One turn moves every row onto another: examples first, then more rows asked
fiso: [ 16  -4 -14  -1   0   6  22 -12  -3  -6 -25   5   2 -17   3  33   7  -6
  23   7  -4  10]
puv: [ 14 -21  19 -19  -1  14 -11 -12  21   6  11  -3 -10  10 -15  15 -21  -1
   8   4   1  22]
turid: [-20   7   6  23  18   6  -9  11   8   1   1  19  -1   9   3 -22 -13  -2
 -27 -27   7  -5]
vesub: [ 19 -17  16 -26   1  15 -10  -5  21   4   4   5  -6  10 -19  16 -22   0
  -1   0   6  23]
fatu: [ -1   2   9  -3   7 -12 -14  18   3 -16  23   6   6  11  -6   6  -2  22
  -7  -6   7 -37]
vinu: [-37 -13   3  21   6  -4  15   1   4   5  11   4  -1   7  -4 -25  -1  -3
   0 -28  21  -7]
nif: [-37   1   3  24  23  -4  15   8   0  -6   4   8   8   1  -6 -11  -3  -5
 -17  -9  29   1]
Tupa: [ 33   7 -11  -1   8  -2  12 -11  -6 -10 -17   1   2 -16  12  25  21  -1
  -4  12  -8   0]
zibub: [ 34  -8 -11 -10 -12   1  13 -16   0   0 -14  -1 -13  -8  12   5  18  -1
  12 -15 -16 -11]
Rifo: [-33   2  -6  23   2   8  12   8  -1   4   8  19   3  15  -7 -19 -12  -1
  -2 -23  25  -4]
Nuvov: [ 24 -13   3   3  -9   0  20 -10  10  -2 -28  -2   0 -14  12  14  13  -6
  31   2  -1  10]
potab: [ 46  12  -5   2 -10   4   8  -4   2  -2 -21  12   8  -5  15  11  18   4
   0   6   2   2]
Ruri: [-30   8  -8  18  13   3  10  -6  -8  23   9   6  15  11  -8 -17  -5   7
 -28  -4   2  11]
relar: [ -5  15  -2  -3   2  -7   3  18  -6  -1  11 -16  11  25 -13  -8  -7  26
  -6  22  -3 -17]
bagi: [ 22  -9 -12 -10  -9   6  21  -8   3  -6 -27  13  -4 -15   2  24   6  -6
  23 -13   0   1]
Bado: [-10   9  -1  -5   9  -5  -6  18  -4 -16  15 -12  -4  19 -10   1 -12  18
  -1   7  -9 -34]
lemom: [ 15 -15  15 -19   5  13 -10 -12  17   6  10   4   0   7 -18  24 -21   2
  -2  11   6  28]
vege: [-44  -4  -1  24  17  -2  20   0  -2   3   4  -8   0   6  -6 -20  -4  -5
  -5  -8  16   1]
luvo: [-30   4   3  27   7   0  14   9   2   7   6  15  18  11  -6 -19  -2   3
 -11  -8  33   6]
nul: [ 29  -6   2  -2  -4   1  18   0  10  -8 -34  12   6 -17   8  21  12  -5
  17  -3   9   9]
Vigef: [ 38   8 -16   1 -19  11   6 -14  -3   2  -9  15  -3   0  14  14  12   4
  18  -4  -8  -7]
Pok: [ -1  -9  17  -5   8 -27  -3  10   4  -5  23 -11  16   7  -5  -3  10  26
  -9   3   7 -27]
Peg: [ 17 -16  23 -19  10  10  -9  -7  23  -1   3  -5  -7   6 -15  17 -20  -2
  -3  11   6  26]
bozis: [-26  -8   6  28   5  -2   1 -12   1  27  21   8  11  12   2 -22   2   9
 -15 -18   5   5]
Nasod: [-30   6 -10  11  19   8   6   3  -3   8  -2   3  -4  12  -9 -24 -15  -2
 -26 -21  -6  -2]
Kapu: [  0  -1   8  -8 -10 -16   5   9   1   9  20 -16  15  23 -10 -15   5  31
  -1   8   2 -20]
Fuvo: [ 24  -4  -7   7 -16   9  16  -9   2   2 -22  11   6  -6   7  22   8  -1
  33   7   3  13]
vipev: [-24  -6  18  31  22  -7  -8  -4  10   7  13   6   4   1  10 -18   1  -1
 -21 -19   8  -1]
Goriz: [ 29  -1  -5   3   0  -2  13 -18  -1  -4 -17 -16  -9 -11  17  10  20  -5
  11   9 -19  -3]
mol: [ 11 -21  14 -27   8  10  -5 -13  18   3   8  -5  -9   4 -21  20 -21  -2
  -2   4   0  24]

nif goes to vege
Vigef goes to potab
bozis goes to turid
Now these:
Bado goes to Kapu
nul goes to fiso
mol goes to puv

One turn moves every row onto another: examples first, then more rows asked
bure: [  3 -14   2  21  -5  -1  -1  -2   5  27  12   2   8   0  21  27 -27  23
 -17  -9  12 -27  -5  -7  -7   0]
vuz: [ -9  21   5   5   2  19  18   3   4   1 -30 -12   6  -8 -35  20  18  12
  -3   5   3   2  18   2   8   5]
boli: [ -1   2 -20  13   7 -23   4 -27  -2  15  -7 -19  25  -2  -8   7 -26  -2
  21   5  13   0 -11  25 -23   1]
poz: [ 18 -15  -1 -11 -11  12  14  16 -19  -3   7  -3  19 -26 -12  13  17  -6
 -13  -7 -12   5  28   5   9   3]
fel: [-12  26  16  13  -4  22  -1   9  13   0 -27  -2  12 -15 -25  24   7  -5
 -26   0   7   3  19  14  18   2]
Rike: [-17   6 -16   0  -3 -25 -24  11 -16  15   0  13   0   8   9 -14 -18   2
 -16  11  21   1  -8  33  -6  -5]
Rebi: [-16  22  12   4  -1  18  12  13   3   1 -35  -1  10 -13 -31  10  10   5
 -29  -4   0   0  13   1  17  -3]
Rikev: [ 11  -8  -4   0 -22  12   8   8 -28  -9  -8 -13  15 -29 -19  16  21  -1
  -7 -21  -8 -10  26  13 -13  -8]
kep: [ 16  -9 -20   2 -20  -9  19  -1 -20 -10  -5 -12  17 -29 -17  18  19  -8
 -15 -20 -14 -11  11   5  -7  -4]
sep: [  2  -3 -17   2   0 -20 -16   6  -7   6 -10  24   4   4  10 -27 -16  -5
 -22  10  23  10 -10  31   1  -8]
leni: [-11  10  -8   9   0 -10   0 -18  -4  13 -10 -26  34   1   2  -9 -36  -7
  18  15  17   3  -8  16  -4   8]
lomi: [-12  14  22  -2  -5  25   7  18 -12   3 -24  -8  22 -22 -30   7   7  -2
 -17 -11  -2   2  24  12   7  -1]
zadi: [-11  26   5  11  -5  25   0   4  11   1 -30 -10   3 -12 -23  30  19   6
  -7   9  11   3  21  12   6   8]
Vuvu: [ -9  13   3  -2   0  29   8  17 -17   1 -17 -10   5 -11 -29  24  21  13
  -7   8  -2   8  28  13   2   6]
munu: [ 23  -5  11   9 -23   2 -16  -2  19  16  -9   3  -7  11   6 -20   2  23
  19  -1  32 -12  -5   5   0   0]
Devot: [ 29 -11 -19  -6 -18  -2  14   4 -10 -17  10   3  16 -20  -5  22  20 -15
 -12  -2  -1   6  15  16   6  -5]
rulu: [-14  -3 -19   2  -9 -23 -14  12 -20  17  -7  16  -2  10   8 -16 -14   2
 -20   2  24   9 -13  27   4  -8]
bimo: [ -6   1   6  29  -3 -10  -8   6  12  30  -4  11   5 -10  10  22 -25  14
 -24 -20  16 -30 -11   6 -16  -2]
riped: [-20   4 -22  15  -8 -13 -16   4 -23   7  -6   8  -4   9   4 -17 -21  10
 -15  19  19   4  -6  30   1  -3]
pusu: [ 29 -14 -16  -6 -17  -3  19   3 -13 -14  -1  -1  11 -22 -13   4  23  -8
 -14  -7 -11   0  17   1  11   1]
bipo: [ 30  -1   9  15  -7   4 -12  -6  29  15  -7   3  -2   6   6 -10   0  22
  22  10  27 -12   2   5  -5   9]
gabi: [ 25  -5  12  18 -26   0  -7  -3  13   3  -5  -2  -1   1  17 -15  -7  25
  14   0  32 -28   7   5  -7  -5]
degi: [ 25  -3  14   7 -16  -1 -26  -3  16  13  -7   3  -2   6  16 -15   1  24
  14  -1  34 -18   5   6 -12  -4]
Fubus: [ -4  -1  -7   5  -2 -21   1 -26  -4  21  -6 -24  29   5  -9  -4 -24  -2
  32  -1  18   4  -9  20  -7   4]
pomis: [ -4  -5  14  19   0 -14 -13  -4   8  35  11   2  10  -1  13  27 -24  23
 -11 -15  16 -26   0   4 -13  -1]
lome: [ -2   5  -6   3   5 -18 -15 -23  -3  16   1 -22  30   5  -4 -10 -29  -3
  23   7  12   3  -9  25 -14   2]
lusi: [ 23  -8 -19   1 -25  -1  10  -7 -14 -17   0  -7  22 -27  -9  27  14 -15
 -13 -16  -5  -6  11  17  -7 -13]
vefe: [-10  -5   8  23  -5 -12  -1   5   5  39   6   1   7  -2   9  29 -24  18
  -8 -25  18 -26 -15   2 -10   1]

Fubus goes to vefe
poz goes to Vuvu
Now these:
lome goes to pomis
bure goes to riped
pusu goes to vuz
lusi goes to fel
sep goes to bipo

One turn moves every row onto another: examples first, then more rows asked
fefo: [-17  -2  -9  26   5  -3  17   4 -25   3  21   4]
zet: [  9 -27 -43  54   4  -3  -1   7 -14  -9  26 -25]
Mulal: [  9 -41 -20  60   4 -19  -6   2  -9  21  16 -12]
Lesu: [ 10 -49  16  34  -5  -8  17   1 -14  -1  19 -10]
vot: [  6 -32  -7  43  -9  -9   9 -11  -3 -40  24 -12]
ber: [  1 -53   7  27  -9  -6  18   5   1  -9  23   7]
nukun: [  2  -3  -3  32 -18  -9  28   0  -4  -6  22  15]
Bude: [  4 -58 -12  19 -31  12   2  -2  -2 -16  21 -12]
Tif: [ -7 -27  -6  33 -23 -13 -20   1   0  22  20 -27]
pofa: [  9 -25   5  10 -31 -13  -1 -10  -6   7  10  13]
tirof: [  1  -8 -35  28 -16  -8  17   1 -43 -15  25  10]
kuv: [  9 -45 -40  52   6 -26   2  -5 -20 -15  18   0]
tebi: [ -5 -23 -17  39 -21 -24  11  -8 -27  13  17  29]
Vabo: [ -3 -12 -18  28 -20  -7 -17   5  -9  -4  24 -40]
Nug: [  8 -13 -58  29  -7 -16  -3   1   1 -10  16   0]
buse: [ 10 -37   1  26   1  -6  16   4 -11 -37  26  -9]
dag: [ -6  -6 -22   7  -9  -7 -19 -11 -26 -19  11  -5]
Tolet: [ 18 -46 -36  31  -9  -2 -23   2 -19  11  16 -25]
Geno: [-11 -44 -16  29   1 -13  -6 -25   7  16  24  -9]
fumup: [  6 -25 -11  24  -7  -7  20  18 -46  13  16  -6]
bizu: [-20 -26 -12  15 -20  -6 -12  -7  -8  18  11  18]
Tolo: [  8 -56 -52  32  -9  -7   0   4 -20  -6  19  -5]
Fir: [ 15 -58 -30  36   5 -20   4   6 -31   8  15  -3]
zakep: [  7 -13 -20  34 -12 -35 -16 -16 -27 -22   8  -2]
kor: [-15 -33 -41  32 -39  -3   0   1  -6   4  20  13]
Paro: [-11 -28 -24  31  14   0  19  -9  -5   2  37 -21]
ruz: [ 17 -28 -20  38 -26  -1 -14   1  -6  -7  27  31]
sedut: [ 17 -34 -39  10  -8  -8  -1  14 -15  25  10  -2]
dolo: [ 23 -24 -11  34 -12   9   8  20 -27  -1  34  19]
Nuvu: [-11 -25  -3  39 -22   0 -11  14   1  23  28  -3]
sel: [  8 -52  -4  14 -17  -4  -6  -6  -1 -30  18  -2]
zalu: [  4 -15 -13  27 -25  -7 -38  -2  -6 -12  21 -19]
gefa: [  8 -29 -28  11 -31 -15 -12 -10 -40  -2  11  11]
gona: [  3   0  -1  40  -2  -3   0  17 -20  -5  31 -23]
beb: [  4 -35 -23  11   6  -7 -12 -21 -17  -5  24 -31]
povi: [-12 -10  -9  47 -10 -12   3   9  -3  10  29 -30]
mato: [ 18 -17 -26  35  12 -37   3   2 -13  11   8   2]
mov: [ 33 -19  -8  31  -9 -11 -15   3 -30 -20  24  14]
lut: [ 14  -7 -13   1 -28   1   6  -4 -18 -23  18  -4]

mato goes to Nug
povi goes to Vabo
zalu goes to Nuvu
Now these:
tirof goes to gefa
fefo goes to dag
dolo goes to mov
Tolet goes to Mulal
fumup goes to zakep
Bude goes to Lesu
Tolo goes to Fir
sel goes to ber
beb goes to Geno
lut goes to pofa

One turn moves every row onto another: examples first, then more rows asked
pup: [ -9   7   6   0 -21 -22   1 -25  12  -6   2   1   1  25 -24   0  17  -8
  22 -12   2  -1  -2   8 -20  15  35   0  12  -8  29 -27]
Busa: [  6  11   2 -18  -8 -32  -5 -25  24  -6  -1  -5   0   4  -8  -2  17  -3
  -5 -28   4   2  -1   5 -11  -1  24  19  16   1  24 -36]
lig: [-11  -3  20  -1  11   4 -14 -25 -10  -4  31  -6  24  -1  -2  28  -6   0
 -18 -29 -15  17  -3  -4   2  -2   8   9   0  -8  19  11]
mig: [ -3   4  18   5   5  -5 -26   9  -7   1  18  -9  15 -21 -11  21 -20  -3
  -9  -8 -16  32  -5  -5  -6   6  -3  -4  -1 -16  37   0]
Nusi: [ 17  14  -9  -2 -31 -14  33 -17  10   0 -14  -2  18  19  -2   6 -12  -7
 -13  -1 -23  17  18   0   6 -10  10  -9  13 -27   2  -5]
Sogel: [ 15   6 -28  -7 -16 -12  17 -21   4   5  -8   5   4   3  -9 -12   8  15
 -15   3   3   9  13  -8  11 -14  -4 -18   8 -25  -6   7]
lidi: [-16 -21 -19   4 -13  24  17 -24  -8  -2  -9 -11  -2 -32   2  -8 -17  -6
   3   6 -13  30   2 -17  -1 -20   5  20   9   9   1  -4]
deg: [ 11   7   5   0  -8 -31   5 -15  26  -7 -18 -18   5  14   4   6  -6 -11
  25 -19  -2   7   9  -2 -19  -1  26  -9  -3  -1  27 -44]
Gavib: [ -7  -8  12  11  14   6 -28 -19  -8  -5  28   3   8 -23 -21  15   8   0
  -2   1   1  23  -5  -4  -2   9   1 -12 -11  -2  23  16]
rarok: [-22  -9   4  -9   2   1  26  10   0  21  -1  -1   7  11 -18  16   3  -6
   4   7  -9 -41   1  -5 -10  19  19   3 -16  12  22  11]
zepi: [-22  -2  23 -11  17 -13  -8 -12  -3   5  14 -12  18 -23   8  18 -21  13
 -10 -21 -13  15  -6  -1  17  -7 -14  -5 -13   0  20  -5]
Per: [ 36  23 -17  -9  -5   1  19 -26   7 -14  -5  10  -9  -5 -19  21  -5  10
 -15   2 -15  -6  25   2   3 -15  21  -7   9 -14  19 -18]
gidi: [ 11  12  -7 -23 -15 -16  30 -37  19 -10 -15   9   1 -14  -4   2   0  -5
 -13  14  -7   2  20  11  27  -5   0 -14 -17   0  -2 -20]
ramut: [ -5  14  -4 -16 -16 -31   0 -23  21   1 -13 -24   4   6 -12 -12  -3  16
   8 -36  14  -2   2  -5 -10   3   5  -6   7  11  11 -24]
repod: [ -3  -9  23  -5   8  -6 -17 -17 -11  -3  -6 -25  19 -21   3  20 -16 -13
   1  -2  -7  45  -9  -6   3  -6   1 -22  -8   3  22  -8]
Suda: [  0  -9   7 -16   5  -8  32  -1   9  21 -17 -25  20   6   7  21  -1 -12
 -18 -14 -18 -18   3 -11  -7 -10  21  17   3  24  10   2]
nugi: [ -9  -8 -16  -2 -12  31  11  -6 -15  -7  -2  -6 -10 -28  -5  11 -32  -6
   2   4 -23  20   4 -17 -10 -15  19  28  14  -5  25 -18]
fab: [-19   6   3  -2 -10 -32   6 -21  18   2 -11  -4  -7   3 -19 -11   5  14
  34  -7  10 -10  -3   8  -8  10  12 -18  -2   5  24 -33]
suna: [-13 -13 -25  -4  -9  38  10 -17  -8 -12  10  -4  -2 -20   2   6 -30  -1
   0 -12 -10   2  15 -27  -3  -4   7  26 -15   1   5   0]
reto: [  2  -7 -11  -8  -1  -7   4  26   5  27 -15 -19   3 -15 -23  -1   8  -3
  -9  10   6 -12   0 -18 -17  11   1  -4  -2  16  16  19]
nusup: [ 16 -12   6  -7  -2   1  15  -4   3  10 -26 -20   8  -4 -16  21  16 -37
  -4  20  -8   2   1  -7 -22   5  34   0   2  28  21   1]
bak: [ 13   8  -9 -28 -27   0  20 -33  -8 -14 -18   8   2  13 -15  10   2 -20
  -3  23   0  10  12   3  11   8  21 -24 -13 -20   9 -18]
lifin: [-32  -6  28   2   5   1   1 -24 -15   1   9 -15  21  -2  -6  24 -26   5
  17 -10 -13  13  -5  -2   7   7   0 -28 -19   3  19   2]
rumag: [  4  13  -9   7  -8 -26 -10 -11  36  -6  13   4  -2   3 -18  -8  10   7
  12 -24  10 -14  14  -3 -16  18  10   1 -12  -1  19 -17]
letu: [-16 -12   4 -14   9  -8  32  -7  12  22 -13 -14  11  -6  -5   9   6  -1
  -4   0  -5 -34   4  -6   2   2   6   1 -17  36   4   9]
fuz: [ 11  -1  -4   6  -2 -24   1 -41  31 -11  -5  -7   4   7  -4  -4  21  -5
  20 -20  12  -1  12  -3 -14   1  23  -9  -9  14   7 -24]
nozum: [ 22  -3  -7  -5   9   1   6   1  15  12 -11 -16   1 -24 -23  15  18 -13
 -19   5  -3 -13   9 -11 -18   1  19  10   3  36  16  12]
Libod: [ 12  22 -20 -15 -23   8  21 -25  -2 -13  -1   8  -3  11 -30  11 -13  12
  -1   3  -1 -18  25  -3   6  12  10 -25 -14 -15   8  -1]
Zifes: [-25 -21 -22   5  -1  22  17   1  -7   2   4   5  -8 -28  11  -3 -30   5
  13   7 -17   5   5 -20   2 -13   0  18 -12 -12  14 -12]
sapi: [ -8 -15   6 -21   8  -6  23  12  -5  22  -6  -4  10  14   2  24  11 -20
 -12   4 -14 -24  -7  -6 -11   0  31  18  -1  -1  27  -3]
sada: [ 12   6 -20 -12  -2 -12  19  -8  -4   3  -4  24  -9   5  -5   5   7  11
  -6  19  -8  -4   8   2  10 -14  14 -13   4 -43  21 -19]
movi: [-25 -16 -18 -12 -19  35   3 -12 -21  -9   4   5 -12 -27 -14  -1 -18 -14
   7  18  -6  16  -2 -14  -3   6  13  22  -7  -5  17  -8]
gan: [  5  23  -6  -3 -29 -22  30  -3  18   0 -14   9   3  -6 -17  -1 -19   1
  -1  21 -21   6  19  12  14   7  -7 -18  -6 -20  14 -16]
Dopa: [-15 -19 -10  -3  -7  29  18 -25   1 -16   7   7  -3 -29   9  10 -20 -24
   2   7 -22  11  12  -9   4  -8  16  32 -18   6  10 -18]
rem: [-21 -10  30   8  20   3  -4 -30 -11  -7  25   9  12  -9  -7  33  -2  -3
   8  -1 -20   8  -6  10   7  -1  18  -7 -11  -2  32  -7]
tofi: [-27 -21 -10  12 -21  26  25 -11  -7  -4   1  -1   7  -8   8   3 -31 -19
  17   8 -26  19   8 -16  -5  -3  12  18 -10  -9   8  -7]
lekon: [ -1  -8   6  -5  -5 -12  15  28   3  24 -28 -19   4 -10 -17  11   0 -23
   6  28 -11  -3  -4  -7 -19  11  16  -7  -2  13  31  -3]
vikos: [-25  -6 -12  10 -22  27  17 -14   2  -8   2   0  -7 -39 -18  -4 -29  -5
  10  13 -20  14  11  -6  -1   3   0  21  -4  15  10  -3]
pume: [  1   1  24  18  12   6 -11 -31   0 -12   9 -15  12 -28 -19  28 -14  -1
  10  -2 -14  24   7   1  -2   0   5 -23 -10  22  23   3]
bafas: [ -2   3  -8 -14 -12 -33 -12   4  18   1  -5  -6   2  15   0 -10   5  -6
  16 -17  15   2  -1  -9 -15  15  12  -6 -12 -22  26 -33]

sada goes to Per
vikos goes to tofi
deg goes to ramut
Now these:
zepi goes to mig
sapi goes to nozum

